In the data rows, zero lies at 4.5, halfway between 4 and 5.
The table:
[5 4 3 6 4 5 3 6]
[4 5 7 3 6 3 5 3]
[5 3 4 2 1 7 7 3]
[6 3 4 4 2 6 5 4]
[4 8 6 4 5 4 5 4]
[6 4 1 7 7 5 1 7]
[5 3 4 5 3 5 4 5]
[1 6 4 5 4 4 3 6]
[4 5 6 5 4 1 4 5]
[3 5 6 4 5 4 5 4]
[2 7 4 5 6 3 4 5]
[3 5 5 4 5 3 6 3]
[8 4 3 8 8 4 2 8]
[6 1 5 3 3 8 8 1]
[5 4 2 6 4 5 3 6]
[4 2 3 6 4 6 4 5]
[3 6 5 4 5 4 4 4]
[4 6 8 3 6 2 6 4]
[7 4 5 1 3 6 6 2]
The rows fall into hidden groups. There are 2 groups. Groups can overlap: rows of different groups may look alike.
Rows drawn again from the table, each followed by its group:
[5 3 4 5 3 5 4 5] MT
[4 2 3 6 4 6 4 5] MT
[4 5 7 3 6 3 5 3] CK
[5 4 3 6 4 5 3 6] MT
[3 6 5 4 5 4 4 4] CK
[1 6 4 5 4 4 3 6] CK
[5 3 4 2 1 7 7 3] MT
[6 4 1 7 7 5 1 7] MT
[4 6 8 3 6 2 6 4] CK
[7 4 5 1 3 6 6 2] MT
[6 3 4 4 2 6 5 4] MT
[4 8 6 4 5 4 5 4] CK
[6 1 5 3 3 8 8 1] MT
[5 4 2 6 4 5 3 6] MT
[8 4 3 8 8 4 2 8] MT
[4 5 6 5 4 1 4 5] CK
[3 5 5 4 5 3 6 3] CK
[3 5 6 4 5 4 5 4] CK
[2 7 4 5 6 3 4 5] CK
